One vector is turned by the same rotation once a tick. Each row is the vector after some number of ticks, and that number follows the row.
The counts run from 0 to 504.
[109 140 116 129 131 144 146 139 112 120 104  56  99 151  79 128 109 147
 126 121 105  95  69 159 142  88 129 143  98 119 139  97 115 124 132 121
 162 178 121 134 121 118 102 131 124  76 111 108 137 120 111 112 100 174
 142 154 175  83  83  99 126 126 133 126 160 152 124 110 166 154 133 112
  92 170 138 170  90 135 144]
37
[165 117 121 199 131 123 147 153  98 136 111  98 102 131 117 131 134 157
 110 101 119 136  66 152 166 119 112 118  95 125 138  93 116 114 139 163
 136 130 106 127 112 137  63 160 118 119  95 130 116 147 144  99  88 140
 177 125 132  84 155 100 119 142 133 105 133 119 109 169 160 147 169 110
  93 181 144 156 106 173 148]
419
[110 149 134 138 126 136 141 159  91 128 131 100  93 153 111 127  97 169
 152 117 151  82  80 164 152  92 126 154 114 122 153 122 129 108 151 142
 103 142 138 119  98 134  90 138 103  51 100 109  97 115 156  92  86 168
 157 130 147  91 100 101 130 109 169 113 125 127 108 108 126 148 159 111
  74 167 126 147 127 142 118]
374
[157 144 130 151 119 134 145 149 111 137  84 106 108 124 105 139 128 173
 115 126 130 129  82 176 134  97 133 122  82 160 125 101 117 113 115 150
 159 154 120 120  88 118  64 158 121 125 112 149 105 127 151  79  89 129
 161 116 107  75 141 109  81 138 128 127 116 131  61 147 163 110 153 135
  85 142 139 164 124 147 160]
244
[134 150  94 129 134 138 142 154 105 150  77  81 114 135  99 122 113 155
 104 128 111 122  86 159 154  82 126 109  74 147 121  99 102 127 116 141
 174 156 128 121 130  93 102 146 104 103  94 140 138 116 120  86 110 142
 141 154 126  81 103  99 115 131 119 112 167 141  74 135 166 127 152 151
  62 152 138 174 111 140 172]
493
[149 163 129 148 120 144 135 162  89 129 102 106 115 151 113 111  88 165
 150 119 140 116  88 153 168 108 158 124  85 112 156 108 119 132 126 181
 122 146 130  93 115 125  81 145  98  75  85 110 110 144 122  70 100 164
 135 123 111 105 117 140 109  95 135 128 118 130  85 122 147 134 166 132
 104 172 136 165 133 184 175]
83
[167 120 122 155 138 144 159 146 119 127 133  87  74 155  79 141 142 130
 126 129 118 123  81 140 145 128 148 137 137 120 147  95 110 133 152 173
 169 158 120 125 155 123  61 153 138 121  95 120 104 130 102 100 124 144
 135 126 145  93 152 117  97  90 147 117 129 140 119 123 161 172 190  92
 123 189 148 157 100 161 161]
433
[165 166 134 160  99 154 123 176  97 123 109 111  84 151 108 130 115 171
 140 144 157 116  82 149 141 108 137 138 103 133 134 108 117 117 144 185
 126 142 122  95  89 121  77 142 111  95  97 117 101 128 139  79 117 144
 144 115 101 103 137 121  75  89 138 144 101 111  83 141 134 116 175 127
 104 163 129 151 120 181 157]
88
[158 153  95 178 113 146 132 161 105 144 103 101 105 142 104 134 127 146
  95 141 116 116  88 145 140  88 108 121 117 155  94 102 115 102 153 190
 129 135  94 123  96  93  94 132  90  96 103 151 142 119 140 112 134 144
 157 154 134  94 148  72  89 122  99 128 166 109 106 162 162 118 174 122
  86 157 128 154 103 152 122]
166
[136 116 140 158 125 138 153 127 121 110 121  65  85 144  81 145 134 153
 127 101 104 112  71 166 138 109 138 147 131 115 129  90 127 119 143 147
 157 178 113 137 113 132  55 142 129 115 134 122 103 136 127 119  92 159
 147 125 175  75 134  94 102 130 141 144 129 152 132 121 179 152 152  92
 124 175 144 155  85 152 149]
284
[119 102 120 142 142 105 152 134 130 128 121  94  77 141  79 153 138 131
 131  98 113 115  95 168 167  93 137 129 127 140 115 103 139 109 133 166
 184 171 140 133 142 110  64 160 101 112 131 155 113 135 149 106  99 133
 148 139 159  88 144  85 112 154 141 113 139 153 109 125 191 154 159 112
  76 166 150 171 111 135 159]
141
[168 120 137 191 116 148 145 157 101 133 133  99  85 162 105 150 144 153
 126 143 138  94  68 144 145 116 125 134 132 127 143 105 118 118 164 165
 113 133  95 137  95 127  79 141 129 100  97 112 113 134 142 101 103 161
 185 112 146  94 161  99  98 114 141 118 112 106 126 152 141 160 193  91
 117 181 134 143 117 163 119]
269
[109 149 124 119 111 155 153 143 112 101 105  58  93 149  72 137 106 153
 134 127 106  98  77 161 130  97 124 160 111 133 131  92 120 122 139 132
 170 193 121 119 114 116  96 128 124  83 120 109 125 114 119 116 110 168
 128 149 176  81  88 102 114 117 129 144 145 153 117 113 176 142 132 105
  98 157 131 170  89 134 149]
39
[156 127 136 165 115 144 145 172  89 136 108 102  79 142 120 130 142 173
 122 147 150 119  63 154 145 116 118 130 104 136 137  94 108 118 150 133
 144 130 131 130 116 124  85 149 124 120  87 114  95 129 146  82  91 138
 179 111 113  97 142 109 104 124 155 110 118  97  83 154 126 142 184 123
  73 179 147 146 122 167 156]
96
[149 140 105 176 123 145 128 164  94 150 118 103 114 159 111 126 111 151
 128 133 114  94  99 149 168  87 147 102 119 120 102 110 119 124 150 193
 107 135 103 125 124  88 109 128  65  79 115 145 141 128 122 102 119 165
 159 146 145 107 152  85 101 120 112 134 166 108 125 138 156 129 193 141
  96 170 130 152 117 171 134]
161
[182 117 123 164 142 132 151 167 107 152 136 102  95 154 111 134 129 152
 128 134 135  98  85 154 171 116 147 124 126 117 149 122 107 133 155 176
 112 117 110 121 131 123  75 158 132  95  73 112 110 126 129  79 111 142
 159 123 126  95 158 104 111  84 146  93 122 124 121 141 118 168 206 109
 107 173 132 151 127 166 137]
264
[144 160 101 147 116 160 129 178  93 146 111  95  74 149 110 116 125 153
 109 162 145 123  77 128 129  96 103 135 109 143 117  96  99 107 158 163
 162 143 134 116 126  95 104 133  98  99  81 126 120 101 126 100 142 140
 149 147 122 103 127  95  99  95 136 121 155  96  81 137 136 133 177 131
  60 178 132 146 106 150 147]
339
[149 142 117 151 140 144 125 152 124 140 122 103  95 150  85 140 134 129
 128 123 117 109 113 167 162 100 165 114 120 133 105 122 120 142 150 208
 146 167 116 106 128  82  89 147  96 100 144 172 115 111 110 104 122 149
 112 138 146  91 179  91  90 105 128 123 162 145 112 111 171 132 185 143
 105 151 132 167 112 157 166]
152
[141 167 139 134 121 184 153 164  99 105 114  88 112 143  76 145 105 168
 135 143 130  84  91 169 135 127 135 168 111 128 149 109 110 138 167 148
 134 173 106  95  88 119 105 130 138  67 105 118 106 103 112 102  95 188
 119 133 164  80 126 113 118  79 128 124 131 139 115 117 146 145 161 106
 113 140 113 159 111 144 141]
363
[135 137  94 162 117 138 118 150 115 120  97  66  98 150  82 126 113 129
 112 125 108 106  69 138 156  90 111 123  86 119 132 101 107 123 144 163
 158 167  99 113 113 113 107 137 134  88  91 110 167 132 108 107 124 155
 148 158 149  93 104 108 116 124 101 112 144 149 124 156 161 148 139 117
 103 178 133 192  87 160 164]
178
[130 125 117 146 127 128 115 161 123 143 144  97  76 165  95 149 129 137
 145 126 126  68  98 179 166  72 142 123 137 129  86 133 134 113 165 190
 116 148 118 129 113  85 106 136  94  76 148 151 122 109 154 104 117 139
 147 151 157  99 154  64 100 124 133 127 143 129 140 122 142 131 179 127
  82 159 125 153 110 144 133]
303
[133 112 112 140 131 127 149 145 123 126 126  67  93 147  89 155 120 155
 127 111  91  78  75 182 156  78 126 135 129 132  96 107 129 114 140 140
 138 153 103 149 110 105  97 134 115  90 134 127 136 122 150 115  93 148
 168 154 184  79 117  60 113 149 121 129 150 141 147 133 161 139 161 106
  96 154 133 153  91 130 126]
454
[181 134 113 182 132 118 130 155 113 159 112 111 112 140 127 132 128 164
 114 118 131 112  81 172 162  84 130 112  98 138 122 121 114 113 132 183
 102 115  97 124  87 119  66 159 117 101  95 143 120 130 154  80  98 126
 171 127 116  77 156  85  93 120 131 107 130 120  97 157 136 124 173 127
  98 157 134 149 124 161 128]
413
[105 123 151 145 138 124 132 149 106 114 110 105  97 131  95 139 125 159
 143 101 141 112  85 183 164 113 131 129  87 126 149 107 137 125 136 137
 159 174 150 112 111 125  86 160 117  96 131 145  88 126 154  91  62 156
 143 117 130  83 141 110 129 147 162 101 121 138  82 130 164 147 145 133
  66 158 146 176 125 146 181]
388
[112 113 106 157 139 123 155 135 112 140 114 100 112 149  87 145 119 138
 120 119 104  92 101 155 167  87 123 109 117 154 113 108 135 107 140 172
 153 160 123 138 123  90 104 137  79  80 113 162 147 133 146 107  96 166
 163 150 164  94 135  82 121 167 102 106 159 132 116 147 187 156 163 120
  71 154 133 178 126 131 129]
313
[112 143 133 141 119 166 155 166  90 114 107  84 106 132  98 141 115 181
 129 132 125  90  72 180 136 107 101 154 108 138 118  95 121 118 154  97
 140 165 125 127  99 110 114 127 110  78 117 121 107 108 147 111  73 174
 158 136 173  83 112  78 134 137 146 118 149 115 111 132 147 139 155 118
  64 147 127 148 105 126 135]
206
[113 137 135 125 130 106 127 146 119 130 113  99  82 137  98 139 118 154
 138 109 151  98  81 181 145  75 120 142  93 151 146 130 127 105 133 149
 145 162 143 119  83 130  70 159 129  80 115 137 105 112 171  83  84 130
 158 133 123  75 114  89 110 139 156 104 108 149  81 121 148 133 133 121
  59 150 132 169 125 120 142]
383
[114 144 129 131 123 163 169 161  88 122 106  83 103 137 100 144 113 183
 126 140 123  89  73 177 132 103  97 161 115 145 121  99 119 114 151 102
 146 155 128 134 104 107 110 129 106  82 108 121 105 105 149 112  76 170
 159 135 169  81 104  81 129 134 146 121 148 112 110 131 149 145 161 115
  61 148 128 142 111 124 128]
205
[108 158 148 141 126 151 122 164  97  97 125 120 104 150  83 135  99 150
 162 116 154  87 105 170 164 124 138 145 101 120 157 122 140 127 161 182
 128 177 135  83  94 122 103 143 106  51 119 137 104 122 140  92  90 186
 114 124 143  98 134 122 128 108 142 113 114 141 111 120 157 149 155 121
  93 150 126 178 131 158 159]
223
[141 144  99 146 118 145 128 150 121 119  96  68  93 151  70 136 116 124
 110 138 116 111  77 134 137 100 113 139  95 137 131  96 102 120 149 171
 178 173 103 108 112 109  97 137 145  94  84 116 155 119 104 106 137 148
 138 158 144  91 111 110 104 107  94 123 139 151 113 151 164 146 141 107
 111 167 129 192  91 149 161]
180
[117 157 137 127 121 136 122 154 113 123 123 121  98 160  81 141 100 143
 158 129 161  81 112 165 155  91 150 140 107 146 154 139 135 122 148 197
 121 165 136  93  87 117  90 138 106  48 102 139 113 116 149  75 106 163
 130 128 126  99 119 121  99 100 129 121  97 145  96 114 150 136 156 123
  95 142 116 180 147 145 141]
226
[142 155 107 153 122 161 119 163 117 120 106  74  89 143  73 127 132 120
 109 143 131 122  75 136 129 110 120 146  93 127 138 104  94 133 160 172
 172 176 109 101 122 112  97 144 151 101  99 128 133  99  92 110 139 151
 119 150 140  83 132 113 108  88 130 107 154 143 105 134 153 150 153 123
 100 176 133 179  84 152 167]
183
[171 114 135 144 154 144 188 144 121 126 111  85 105 134  82 157 142 165
 120 123 111 107  87 177 150 134 141 149 120 141 153 105 107 145 142 137
 159 153 110 126 124 125  66 161 159 119  90 126  99 126 118  86  82 148
 148 118 151  70 150 105 113 108 144 100 124 148 112 138 158 173 177  94
 118 148 140 160 118 138 152]
110
[108 140 133 139 122 160 143 164  94 113 106  81 105 131 102 139 109 180
 128 129 126  82  72 184 144 101 102 152 101 127 120 101 122 121 155 105
 136 164 122 121  87 111 124 126 117  73 124 124 111 104 146 108  70 175
 156 139 167  79 111  81 137 138 147 118 149 120 119 136 145 137 147 123
  72 142 124 155 102 135 139]
207
[128 120 128 147 118 144 135 166 112 118 151 104  65 164  88 156 124 151
 153 130 128  84  97 168 163 102 143 140 154 129  89 114 142 112 170 185
 134 158 126 124 129  88  96 128  81  86 144 140 103 125 150 117 115 155
 143 140 165 107 158  76 104 117 138 145 136 120 139 115 159 141 190 114
  89 160 128 147 101 155 143]
300
